rotation steps, each row followed by its count of steps:
The counts run from 0 to 234.
-.09,.11,-.19,.11,-.13,-.07,-.12,-.33,-.21,-.06,.18,-.07,-.01,.17,-.31,-.11  91
.19,.01,.09,.06,-.05,.15,.01,.26,.14,-.01,.11,.07,.15,-.11,.33,-.24  174
.19,.00,.09,.05,.11,.21,-.06,.21,.28,-.26,.18,.15,.22,.19,.19,-.15  181
.00,-.11,-.11,-.05,-.26,-.06,.06,-.18,.01,.01,.40,-.10,-.19,.13,.03,.26  119
.41,.19,.13,.03,-.02,.02,-.05,.23,-.03,-.36,-.07,-.16,-.01,.15,-.05,.05  40
.17,-.02,.17,.28,.24,-.07,-.40,.05,.09,.02,-.06,-.10,-.01,.19,.18,.16  12
-.02,-.16,-.12,.14,.25,.12,-.32,.12,.27,.05,.25,.24,-.01,-.19,.13,-.02  161
-.07,.03,.15,.11,.24,-.05,-.36,-.06,.21,.18,-.29,-.19,.13,-.18,.14,.11  9
.16,.15,-.09,-.13,.11,-.20,.04,.15,-.03,-.15,-.25,-.04,.08,-.26,-.33,.12  53
.29,.17,.04,-.07,.03,-.16,.22,.18,-.18,-.19,-.24,-.10,.16,-.20,-.15,-.05  51
.14,-.13,.00,-.03,.10,.18,-.22,.19,.25,-.20,.21,.16,.18,.14,.08,-.13  180
-.16,-.08,-.03,-.29,-.20,-.07,.13,-.15,.08,.17,.21,-.12,-.11,-.33,-.01,.13  123
-.13,.01,-.01,-.24,-.31,.02,.27,-.12,-.03,.22,.28,-.11,-.15,-.27,.17,.14  122
-.01,-.14,.08,.20,.18,-.08,-.30,.00,.09,.15,-.11,-.01,-.01,.25,.22,.25  3
-.05,.21,-.01,-.09,-.36,-.02,.19,-.33,-.18,.11,.20,-.21,-.10,-.09,.01,-.17  104
-.03,.10,-.13,.20,-.15,.00,-.10,-.23,-.23,.02,.24,-.06,-.06,.28,-.21,-.12  92
.04,.12,-.11,.14,-.20,-.11,.14,-.03,-.28,.10,-.16,-.06,.15,-.14,-.22,-.22  78
-.21,.05,-.17,-.31,-.22,-.02,.00,-.31,.08,.14,.23,-.18,-.18,-.25,-.12,.10  115
-.18,.11,-.05,-.15,-.29,-.02,.07,-.32,-.06,.17,.13,-.21,-.06,-.15,-.03,-.16  105
-.04,-.09,.21,.01,-.08,-.11,.29,.01,-.15,.11,-.34,-.09,.36,.10,.04,-.14  219
.12,.13,-.07,.01,.01,-.25,.02,.05,-.16,-.11,-.25,-.01,.23,-.20,-.36,-.07  62
-.02,-.12,.19,.12,-.11,-.02,.09,-.04,-.18,.17,-.24,-.11,.25,.26,.05,-.09  227
.22,.00,.17,.25,.19,-.03,-.24,.08,.07,.08,-.18,-.16,-.08,.24,.35,.19  13
.27,.24,.08,.04,.24,-.02,-.32,.09,.21,-.19,-.03,-.15,-.03,.14,-.03,.10  29
.10,.09,-.14,.02,.04,-.27,-.05,.03,-.17,-.17,-.16,.04,.16,-.08,-.40,.07  63
-.02,-.19,.07,-.25,.14,.07,-.09,.16,.24,-.24,-.09,.15,.37,.08,-.24,-.05  196
-.02,.09,-.04,.05,-.28,.01,-.04,-.32,-.14,-.07,.34,-.03,-.10,.37,-.08,-.12  101
-.07,-.16,-.12,.14,.27,.06,-.25,.10,.14,.06,.22,.17,-.03,-.22,.12,.17  152
-.05,-.25,-.10,.27,.12,-.04,-.10,.15,.04,.05,.39,.15,-.11,-.04,.18,.24  145
.04,-.15,-.08,.04,-.13,-.05,.20,.10,.01,.21,.23,.00,-.10,-.24,.32,.19  139
-.23,.00,.14,.04,.08,-.13,-.24,-.18,-.01,.19,-.31,-.08,.22,.20,-.15,.04  231
.06,-.22,-.03,.21,-.03,-.02,.09,.13,.03,.12,.35,.11,-.11,-.02,.28,.22  146
.04,-.10,.01,-.10,.21,.18,-.13,.16,.26,-.26,.13,.13,.29,.14,-.10,-.04  188
.11,.18,.12,.06,.20,-.02,-.20,.04,.19,.14,-.29,-.20,.02,-.28,.19,-.01  17
.08,.09,-.09,.08,-.19,-.17,.19,.02,-.34,.03,-.18,-.08,.20,-.19,-.25,-.17  69
.06,.09,.04,.02,.09,.15,-.04,.10,.23,.13,.06,.07,.16,-.43,.28,-.24  167
.00,-.27,-.18,.13,.12,-.09,-.15,-.01,.10,.11,.31,.13,-.03,-.11,.10,.35  144
.20,.08,-.05,.06,-.11,-.21,.24,.18,-.28,-.10,-.25,-.07,.12,-.25,-.26,-.08  60
.18,.24,.08,-.13,.25,-.03,-.26,-.05,.25,-.10,-.26,-.21,-.02,-.20,-.01,.04  27
-.22,.08,-.16,-.22,-.13,.01,-.13,-.40,.08,.05,.26,-.07,-.09,-.04,-.19,.02  107
.20,-.05,.05,.14,.03,.16,-.01,.23,.08,.04,.22,.07,.04,-.22,.43,-.21  165
.02,-.09,-.01,-.04,-.20,-.07,.24,.00,-.03,.14,.42,-.04,-.20,-.04,.25,.27  129
.39,.29,.15,-.06,.03,.02,.00,.16,-.02,-.08,-.21,-.24,.06,-.16,.21,-.05  33
.03,-.08,.21,-.21,-.09,.14,.31,.20,.02,-.08,-.14,.03,.34,.07,.02,-.16  201
.44,.27,.14,-.04,-.01,-.11,.07,.27,-.10,-.20,-.14,-.12,-.01,-.02,.07,.05  41
.09,.13,.02,.21,-.23,-.14,.23,-.04,-.42,.08,-.12,-.02,.12,-.06,-.20,-.26  77
.29,.33,.14,-.09,.11,.05,-.10,.09,.08,-.17,-.30,-.23,.11,-.24,.07,-.06  34
.17,.06,-.03,.00,.11,-.18,-.11,.19,-.10,-.26,-.15,.01,.11,.04,-.41,.15  55
-.10,-.17,.11,-.31,.06,.13,-.04,.15,.23,-.20,-.10,.09,.36,-.03,-.13,-.11  195
.03,-.14,.20,-.09,-.09,-.01,.25,.19,-.10,-.03,-.28,-.05,.30,.12,-.03,-.12  210
.14,.04,-.04,.31,-.18,-.16,.17,-.04,-.38,-.05,.00,-.01,.08,.11,-.14,-.24  76
.00,-.01,.16,.04,.15,-.01,-.18,-.01,.13,.25,-.36,-.17,.08,-.25,.27,.01  8
-.11,.14,-.16,.02,-.14,-.07,-.17,-.37,-.07,.02,.22,-.08,-.08,.06,-.27,-.07  99
.21,.03,.15,-.01,-.01,.21,.05,.33,.15,-.19,.14,.06,.14,.12,.22,-.26  182
-.04,-.18,.26,.08,-.14,-.13,.27,.07,-.14,.08,-.19,-.11,.31,.25,.04,-.05  218
.35,.29,.23,.04,.01,.01,-.09,.09,.04,.06,-.20,-.22,-.02,-.18,.30,-.06  24
.06,.14,-.09,.18,-.25,-.05,-.05,-.21,-.25,.04,.30,-.05,-.12,.31,-.08,-.10  93
-.14,-.09,.14,.21,.08,-.06,-.28,-.12,-.04,.06,-.15,-.07,.14,.44,-.05,.09  233
.03,.16,-.07,.05,-.34,-.04,.15,-.34,-.19,.17,.14,-.13,-.06,-.04,-.01,-.34  95
-.14,-.25,.17,.05,.14,-.06,-.03,.03,-.06,-.02,-.16,.10,.30,.39,-.26,.10  215
-.02,.00,.22,.11,.02,-.03,-.07,.04,.07,.33,-.28,-.20,.06,-.17,.31,.02  7
-.14,-.23,.16,.09,.01,-.13,-.15,-.05,-.06,.06,-.21,-.02,.29,.42,-.14,.03  224
-.18,.23,-.19,.02,-.22,-.14,.01,-.29,-.08,.13,-.01,-.06,.10,-.13,-.25,-.30  88
-.18,-.15,.15,-.19,.02,-.11,.05,.09,.02,.04,-.34,.05,.41,-.06,-.21,-.04  212
.11,-.02,.23,-.32,-.02,.10,.20,.23,.16,-.11,-.08,-.02,.27,-.15,.08,-.23  193
.01,.03,.12,.15,.29,-.05,-.38,-.04,.26,.13,-.20,-.06,.00,-.06,.10,.19  10
-.20,-.17,.16,-.10,-.06,-.15,.11,.01,-.11,.20,-.34,-.09,.34,.03,-.04,-.09  220
.09,-.11,.22,.26,.11,-.02,-.23,.10,.04,.14,-.09,-.13,.02,.24,.32,.18  4
-.02,-.22,-.03,.15,-.12,-.06,.13,.05,-.01,.14,.34,.03,-.15,-.02,.25,.31  137
-.06,-.24,.16,.05,.06,-.04,.03,.10,-.01,-.03,-.11,.06,.34,.45,-.08,.13  216
-.01,.08,-.12,.07,-.13,-.24,.12,-.02,-.27,-.07,-.23,.04,.13,-.19,-.38,-.18  70
-.09,-.09,-.15,.06,.21,.02,-.30,.11,.22,.05,.09,.21,.09,-.28,.17,-.11  160
.20,.16,-.02,-.16,.13,-.06,-.14,.12,.03,-.23,-.19,-.09,.05,-.21,-.33,.08  45
-.09,-.11,-.09,-.05,-.06,-.07,.20,.10,.05,.36,.18,.03,-.06,-.33,.25,.16  140
-.10,-.21,-.19,.10,.16,-.07,-.19,.06,.15,.17,.30,.16,.00,-.24,.04,.23  143
-.15,.17,-.17,-.09,-.23,-.03,.01,-.42,-.06,.15,.04,-.10,.01,-.16,-.21,-.21  97
.35,.30,.16,.03,.04,.04,.00,.24,.02,-.18,-.13,-.21,-.10,.06,.14,.01  32
-.11,-.20,.14,-.26,.13,-.01,.07,.06,.13,-.11,-.23,.03,.33,.05,-.23,-.05  204
.25,.03,-.04,.20,-.07,-.17,.08,.10,-.34,-.18,.00,.08,.11,.19,-.26,.03  66
.04,-.11,.24,-.08,-.06,.09,.20,.27,.07,-.13,-.07,.04,.30,.26,.04,-.14  200
-.13,-.09,-.17,.05,.08,-.04,-.07,.09,.10,.24,.07,.12,.00,-.51,.23,.06  150
.30,.15,.20,.23,.13,.02,-.20,.11,.03,-.10,-.10,-.16,-.04,.19,.28,.04  22
-.01,-.07,-.07,.09,.05,-.01,.08,.17,.08,.25,.08,.08,.01,-.45,.28,.08  149
-.08,-.17,-.13,-.04,-.05,-.05,-.03,-.08,.09,.01,.44,-.04,-.24,.07,.12,.34  127
-.31,-.09,.09,.00,.05,-.08,-.14,-.20,.00,.22,-.44,-.07,.31,.07,-.11,-.07  230
.08,.19,.06,.06,.24,.00,-.35,.04,.19,.05,-.33,-.13,.02,-.20,.05,.06  18
.06,.04,-.07,.11,.04,-.14,-.08,.07,-.26,-.18,-.06,.11,.16,.08,-.40,.06  64
-.17,-.01,-.11,-.22,-.09,-.07,-.10,-.24,.06,.04,.35,-.07,-.16,.04,-.11,.18  117
.00,.00,.09,.16,.27,-.09,-.49,-.01,.18,.08,-.19,-.08,-.02,.07,.14,.22  11
.01,-.09,.26,-.26,-.06,.02,.24,.23,.10,-.02,-.24,.03,.43,-.05,-.04,-.24  202
.26,.06,-.03,.12,.07,-.15,-.04,.20,-.19,-.27,-.01,.02,.10,.16,-.36,.13  56
.13,-.12,-.09,.22,.22,.03,-.24,.18,.19,-.04,.29,.22,.06,-.07,.19,.02  162
-.13,.06,-.22,.15,-.03,-.14,-.21,-.24,-.15,.03,.00,.05,.09,.04,-.44,-.13  81
-.09,-.10,.20,-.18,-.02,-.10,.26,.06,-.01,.05,-.31,-.02,.43,.01,-.10,-.14  211
-.09,-.05,-.10,.02,.20,.10,-.29,.16,.34,-.05,.11,.21,.19,-.20,.08,-.15  169
-.10,-.03,-.06,-.08,-.09,.00,-.02,-.18,.05,.01,.41,-.04,-.25,.17,-.13,.24  118
.20,.26,.14,-.12,.21,.01,-.26,.05,.17,-.19,-.24,-.12,.05,-.17,-.19,.14  36
.11,.12,-.13,-.05,.10,-.12,-.08,.17,-.06,-.23,-.20,-.01,.04,-.09,-.43,.10  54
.16,-.12,.00,.31,.04,.04,.06,.22,.08,.08,.35,.16,-.02,-.06,.41,.02  155
.16,-.06,.20,-.15,-.08,.09,.23,.23,.14,-.10,-.10,.02,.28,.03,.13,-.22  192
-.11,.02,-.04,-.32,-.27,-.08,.12,-.22,-.01,.21,.20,-.18,-.12,-.21,-.02,.02  114
.39,.20,.09,-.12,.03,-.10,.12,.14,-.07,-.16,-.20,-.17,.05,-.17,-.04,-.01  42
-.08,-.13,.26,.18,-.09,-.13,.05,.00,-.15,.11,-.19,-.11,.13,.41,-.01,-.03  226
-.18,-.17,-.18,-.14,.00,-.10,.04,-.03,.05,.20,.25,.01,-.10,-.37,-.05,.25  133
.21,.30,.00,-.11,.10,-.09,-.03,.13,.01,-.15,-.30,-.10,.08,-.30,-.24,.06  44
.07,-.03,-.03,.17,.04,.04,.10,.18,.06,.19,.15,.08,.04,-.32,.40,-.13  157
.10,-.03,.24,.31,.11,-.06,-.12,.06,.06,.24,-.14,-.13,.01,.15,.46,.17  5
.02,.12,-.01,-.07,-.37,.01,.12,-.29,-.15,.05,.27,-.15,-.10,.13,.02,-.13  103
.11,.00,-.16,.25,-.08,-.21,-.08,-.03,-.24,-.13,.06,.06,.05,.21,-.34,-.02  74
-.11,-.11,-.10,-.06,.02,-.11,.07,.06,.07,.24,.13,.06,-.06,-.40,.17,.19  141
-.15,-.13,.13,-.24,.00,.03,.17,.13,.11,.00,-.21,.00,.43,-.11,-.14,-.08  203
.06,-.14,.12,-.12,.04,.11,.02,.21,.05,-.25,.09,.11,.28,.33,-.08,.02  198
-.05,-.05,-.09,-.12,-.11,-.05,.23,-.01,.00,.25,.25,-.09,-.11,-.35,.20,.18  131
-.03,.07,-.10,-.03,-.31,-.02,.02,-.26,-.06,-.01,.39,-.14,-.17,.21,-.06,.08  110
.06,-.03,.07,-.26,.17,.10,-.05,.13,.31,-.17,-.04,.13,.34,-.18,-.06,-.27  186
.27,.13,.07,.10,-.14,-.17,.18,.19,-.34,-.25,-.05,.01,.05,.12,-.20,-.01  58
.16,-.08,-.02,.26,.04,.01,.08,.23,.07,.20,.24,.13,-.05,-.21,.45,-.02  156
.20,.14,.23,.18,.06,.04,-.13,.11,.10,.15,-.25,-.18,.02,-.13,.38,.07  15
.07,.05,.25,.27,.05,-.06,-.04,.02,.05,.22,-.19,-.17,-.01,.01,.45,.04  6
.02,.04,-.08,.07,.00,-.15,-.09,-.08,-.20,-.05,-.09,.05,.18,-.04,-.50,-.12  72
.18,.07,-.04,.15,-.17,-.17,.22,.12,-.35,-.07,-.12,-.01,.13,-.06,-.19,-.10  68
.00,.15,-.03,.15,-.20,-.16,.08,-.16,-.37,.07,.07,-.10,.06,.15,-.08,-.27  85
.01,-.08,-.04,.13,-.01,-.06,.09,.13,.02,.25,.17,.00,-.02,-.31,.34,.05  148
.28,.28,.15,.00,.05,-.01,-.15,.08,.13,.07,-.33,-.20,-.02,-.27,.23,-.04  25
-.07,-.19,.11,.15,.26,-.06,-.42,-.03,.20,.17,-.17,-.04,.02,.12,.04,.28  2
.27,.14,.06,-.08,.16,-.12,-.13,.12,-.01,-.32,-.14,-.09,-.02,-.05,-.31,.17  46
-.17,-.07,.09,.09,.06,-.12,-.32,-.23,.00,.16,-.21,.01,.20,.31,-.14,.03  232
-.17,-.10,.23,.03,-.05,-.13,.09,-.15,-.17,.27,-.34,-.12,.24,.10,.13,-.10  228
-.17,-.15,.10,.15,.29,-.10,-.33,-.07,.13,.19,-.27,-.10,-.01,-.01,.11,.27  1
.05,-.18,.24,-.06,-.07,.02,.27,.21,-.07,.00,-.11,-.01,.33,.25,.04,-.07  209
.00,.06,-.12,.05,.03,-.22,-.04,-.08,-.21,-.04,-.19,.04,.20,-.18,-.42,-.08  71
-.11,.08,-.12,-.01,-.27,-.01,.10,-.29,-.14,.18,.08,-.14,.05,-.16,-.14,-.24  96
.14,.10,.11,.11,.25,.01,-.44,-.02,.17,-.08,-.16,-.07,-.01,.11,.09,.15  20
.03,-.25,-.15,.19,.18,.04,-.20,.09,.17,.08,.29,.21,-.03,-.15,.18,.11  153
-.16,.12,-.15,.06,-.18,-.03,-.25,-.36,-.07,.04,.08,-.01,.00,.08,-.37,-.16  90
.08,.06,-.06,.26,-.20,-.14,.03,-.16,-.39,-.02,.13,.01,.06,.30,-.17,-.19  84
-.17,-.20,.15,-.19,.10,.02,-.05,.11,.12,-.14,-.17,.15,.41,.12,-.20,-.01  205
-.09,-.13,-.14,-.17,-.02,-.07,-.05,-.11,.07,-.01,.37,-.02,-.18,-.07,-.11,.44  126
.38,.19,.16,-.03,-.07,-.14,.23,.22,-.25,-.21,-.14,-.16,.03,-.04,-.13,.01  50
-.24,.16,-.14,-.08,-.13,-.06,-.18,-.39,-.02,.03,.18,-.08,.06,-.06,-.24,-.09  98
-.03,-.24,.18,.12,-.13,-.04,.22,.02,-.18,-.01,-.12,.02,.30,.45,-.01,-.02  217
.14,-.14,.10,-.07,.09,.12,-.08,.26,.18,-.34,.16,.09,.22,.24,-.05,-.04  189
.23,-.03,.18,-.07,-.04,.15,.15,.27,.11,-.15,.10,.02,.23,-.06,.27,-.31  183
-.01,-.03,-.02,-.18,-.30,-.06,.23,-.10,-.06,.16,.37,-.15,-.16,-.06,.20,.12  121
.13,.06,-.09,.30,-.16,-.17,.07,-.07,-.36,-.04,.05,.02,.08,.23,-.26,-.13  75
.16,.30,.17,-.01,.17,.02,-.24,.00,.18,-.02,-.29,-.14,-.02,-.25,.09,.00  26
-.16,.00,-.11,-.12,-.18,-.01,-.18,-.46,.11,.02,.39,-.14,-.16,.06,-.17,.07  108
-.22,-.18,-.18,-.21,-.03,-.12,-.04,-.17,.16,.05,.28,-.01,-.16,-.22,-.05,.31  125
-.12,.10,-.16,.12,-.13,-.17,.10,-.15,-.29,.07,-.17,.02,.12,-.15,-.33,-.30  79
-.02,.00,.00,-.13,.12,.17,-.15,.16,.31,-.08,.00,.13,.20,-.27,.08,-.24  177
-.29,-.11,.18,-.08,.07,-.11,.08,-.04,.00,.17,-.37,-.03,.32,.05,-.14,-.04  221
.03,.05,-.10,-.12,-.26,-.02,.17,-.26,-.15,.05,.39,-.23,-.17,.14,.16,-.01  111
.39,.14,.12,.06,.13,.05,-.09,.16,.03,-.31,.01,-.14,-.01,.17,-.06,.19  39
.01,-.15,-.05,.00,-.15,-.05,.13,-.07,-.04,.05,.45,-.05,-.24,.10,.09,.39  128
-.03,-.04,-.08,.12,.03,.08,-.03,.11,.13,.24,.13,.14,.09,-.45,.26,-.15  158
.05,-.23,.20,.03,-.10,.00,.20,.20,-.11,-.06,-.01,.03,.33,.38,-.02,-.01  208
.00,-.05,.06,-.21,.08,.18,.04,.17,.29,-.09,-.05,.10,.30,-.17,.09,-.28  185
-.21,-.01,.21,.02,-.07,-.12,.00,-.13,-.08,.21,-.42,-.12,.27,.06,.00,-.10  229
-.03,-.04,.00,-.06,.16,.25,-.20,.14,.34,-.10,.06,.21,.23,-.09,-.03,-.17  178
.17,-.07,.03,.23,.08,.11,-.07,.20,.11,.02,.38,.11,.05,-.03,.38,-.14  164
.28,.10,.02,.07,-.06,-.12,.27,.17,-.29,-.15,-.19,-.07,.07,-.02,-.20,-.06  59
.23,.06,.21,.27,.07,-.04,-.15,.09,.01,.13,-.10,-.22,-.04,.12,.40,.02  14
-.10,.09,-.06,.02,-.14,-.02,-.21,-.34,-.12,-.05,.33,-.09,-.10,.21,-.21,-.07  100
.11,-.18,.02,.18,-.05,.04,.11,.20,-.01,.22,.27,.07,-.10,-.16,.35,.14  147
